128 stands for zero in the data rows.
Here are some numbered points:
[ 78  55 139 124  86  88 142 153  60 134 129 190 124 105  82  98  70 150 191 140 119 113  92 112 120] 0
[ 82  82 119 175 100 126 143 138 111 208  96 153  94  87 130  78 109 144 179 148 151 129  48  88 164] 1
[117 103 140 121 129 132 145 138  85 156 137 101 151 122  66  85 192 123 148 127 145 124 118  97  56] 2
[136 197  45 104 158 163 112 168 128 140 141 115  88  87 153 163  97  87 163 128  78  95 138 149 115] 3
[ 81  69 145 188  45 122  68 185  56 128 141 154 158 133  70 121  96 186 153 165 112 143 156 178  45] 4
[109  91 173 139 134  84 146 176 148  46 180 128 116 136  84  86 161 115 152 137  95 142  80 132   0] 5
[107  86 159 136 113 136  80  69  98 126 198 107 125 141 156 208 166 138  78  76 175 153 199 189 158] 6
[129 122 160  33 134 100  74 144  34  71 190 109 164 148 111 171 125  92 107 121  97 141 219 162  87] 7
[147 202  64 162  96 170 103 140 157  97 125 125 161 146 106 183 121 146  66 132  94 126 173 166  48] 8
[190 128  77 147  68 178  84 223 146 219 132 150 149 146 107 114  77 160  84 193 115  99 208 139 104] 9
[178 215 113  68 202 144 137  85 163 100 119  81 142 145 176 158 156  76  87 107 128 125 167 116 198] 10
[107  78 126 188 124 129 130 125 172 120 170 145  82 118 143 142 140 161 120 104 157 141  94 150  82] 11
[106  89 203  36 136  57 143 140  38 106 162 147 148 129  83  89 125  77 160 121 110 101 154 118 106] 12
[ 79  83 177 219 143 136 163  30 162  99 121 106 125 112 141  94 214  79 149  91 248 156  79 113 128] 13
[ 91 119  96 186  71 158 152 139 100 173 171 104 120 113  45 130 189 146 183  91 139  81 132 181   0] 14
[100 100  99 185 149 165 129  88 132 181 163 101  87 120 108 159 194 185 128  67 189  97 130 160 149] 15
[136 147 174  67 133  83 103 160 125  70 141 144 143 154 172 132 105  88  98 147  68 150 159 143 112] 16
[130 108 118 118 160 152 125  73  79 183 118  66 128 115 117 137 168 149 159 111 190 142 133 109 221] 17
[ 83  56 158 135 124 119 117 130  47 141 169 122 125  85 101 103 127  87 226 130 166 115 143 132 120] 18
[130 137  80 173 168 168 136  64 164  99  80 123 100 114 167 147 123 156 116 121 182 153  72  96 216] 19
[163 143 143  67 219 133 146 101 114 111 180  12 125 144  89 119 255 120 134  87 151 139 135 107  67] 20
[144 148 139 121 128 124 129 119 133 173 126 103 122 139 139 144 119 149 147 121 123 104 155 155 201] 21
[117 133 169 117  98  68 177 125 173 108  91 212 130 152 155 118  62 133  98 119  87 101  93 122 183] 22
[130 127 162  97 132 133 149  93  89 103  63 114 191 127 117  71 144  74 159 151 170 168 119  68 172] 23
[ 97 120 157 255  94 155 168  30 195 148 121 111 152 146 107 122 228 138  98  80 231 127 113 149  97] 24
[167 115 134 132 105 142 164 166 164 193 168 139 144 137  81  86 172 107  99 116 146  70 167 116  49] 25
[133 139 123 116 129 107 135 133 174  77 174 162 100 153 144 186 110 143  67  83  86 106 138 171  82] 26
[110  97 120 154 120 147  94 125 123 121 115 136 123 122 145 120 142 130  81 146 159 187 100  95 100] 27
[ 97  91 100 178  67 126  94 204 133 141 123 181  89 118 126 113  79 176 101 170  90 148  80 138  31] 28
[123 101 150 108 140 131 113  78  97 124 147 125 138 134 136 157 147 119  82 104 172 147 162 122 172] 29
[131 145 152  67 138 120 126 134  52  93  52 131 199 122 108  69 106  71 172 179 113 161 128  65 166] 30
[140 214 145  76  70  91 151 126 130 201 113 162 149 153 151 171  82 112 110 112  39  61 182 170 215] 31
[165 135 136  44 192 111 124  76  95   9 115 155 148 140 160 142  58  50  78 149 166 122 177  94 212] 32
[112 123 117  71 155 122 136 192  38 149 144  91 124  93  54  63 167 101 213 144 100 106 109  96  29] 33
[124  84 105 185 121 146 131 122 160 196 171 127  72 117 124 145 142 194 120 101 164 100 114 158 135] 34
[ 88 123 146 180  92  99 154 130 177  36  94 206 130 115 157  97  74  77 149 150 116 140  71 124  78] 35
[134 152 100 194 142 155 136 149 184 104 108 115 134 126  98  83 174 136 113 154 132 134  86 105  21] 36
[132  86 131 119  93 132  72 177  56 106 158 143 146 125 105 135  59 120 160 169 133 118 201 162 111] 37
[108 118 164 119 121 132  80  66  97 127 187  99 130 140 172 215 152 108  89  77 168 144 214 199 187] 38
[114  37 139 212 147 135 131 135 186 142 176  99  67 127  99  96 214 215 100 114 192 160  50 120  18] 39
[168 189  38 148  81 162  80 219 135 166  69 149 136 130 123 135  44 194 104 211  48 131 130 128 128] 40
New points follow, each followed by the numbers of its two nearest points above, nearest first.
[131 111 150 157 159 169 140  50 127 185  92  51 146 116 139 101 221 117 152 120 221 178 108  83 212] 17 13
[102  88 106 149 114 132 145 153 118 205  90 159  87  85 139  79  98 146 174 147 135 125  52  82 172] 1 0
[125 146 120  62 162 120 104 174  40 185  87 117 123  72 152  74  74  67 216 193  99 120 117  76 229] 30 23
[127 128  80 164 152 148 131  87 156 109  78 151 102 112 166 148  83 161 117 129 153 137  76 104 220] 19 21
[116 104 148 144 121 102 143 171 162  62 175 135 119 142 101 111 168 134 127 121  87 144  98 148   0] 5 36
[198 238  99  65 204 147 112 104 174  90 119  87 138 149 191 182 125  76  66 129  96 133 183 126 201] 10 32
[ 81  76 125 192  99 142 152 133 124 231  93 141  90  76 137  70 122 137 200 138 169 129  43  96 165] 1 34
[154 176  36 141  84 157  81 235 126 156  68 153 126 124 116 120  33 198 129 212  40 131 110 124 114] 40 9
[148 194  94 195 157 175 101  67 211 107  67 102 136 143 190 171 144 147  58 133 158 175 113 127 209] 19 10
[138 185 127  65 112  95 119 186 107  47  83 172 167 151 124 124  42 112 136 166  26 135 146 131 110] 16 30
[134  98 128  86  83 122  49 195  30 138 132 156 163 127 116 138  24 137 154 188  96 132 218 160 168] 37 4
[129 120 157 148  95  74 175 124 211 100 110 216 104 148 163 122  57 132  88 129  97 109  78 120 148] 22 35
[145 169  93 135 162 148 147  80 202  92  94 131 112 144 185 159 139 145  66 106 130 157  84 105 182] 19 10
[155 209  68 166  86 177 110 141 163 132 135 114 156 159 107 183 151 163  73 117  91 112 182 185  56] 8 26
[143 119 142 159 157 177 135  46 131 195  85  38 146 120 153 103 220 118 148 127 226 187 105  79 231] 17 19
[ 90  67 151 199 102 150 141  48  90 209 211  72 119 118  66 167 224 152 180  41 228  73 183 198 125] 15 14
[108  89  67 181  69 156  70 212 117 181 131 171  80  97 137 130  60 183 138 178 107 138 108 149  89] 28 40
[109  90 111 186 144 141 143 113 180 118 142 138  79 103 146 129 128 138 140 113 168 129  79 127 117] 11 34
[141 176 138  81 104  99 116 171 116  61 101 157 164 154 124 135  66 123 123 164  44 136 146 141 106] 16 37
[ 88  61 171 192  46 106 109 154  83 143 133 154 148 143  68  98 117 177 161 152 144 117 149 175  68] 4 0
[136  93 134  96  82 117  71 198  44 155 159 142 152 131  87 139  59 153 160 171 102 101 218 170 129] 37 4
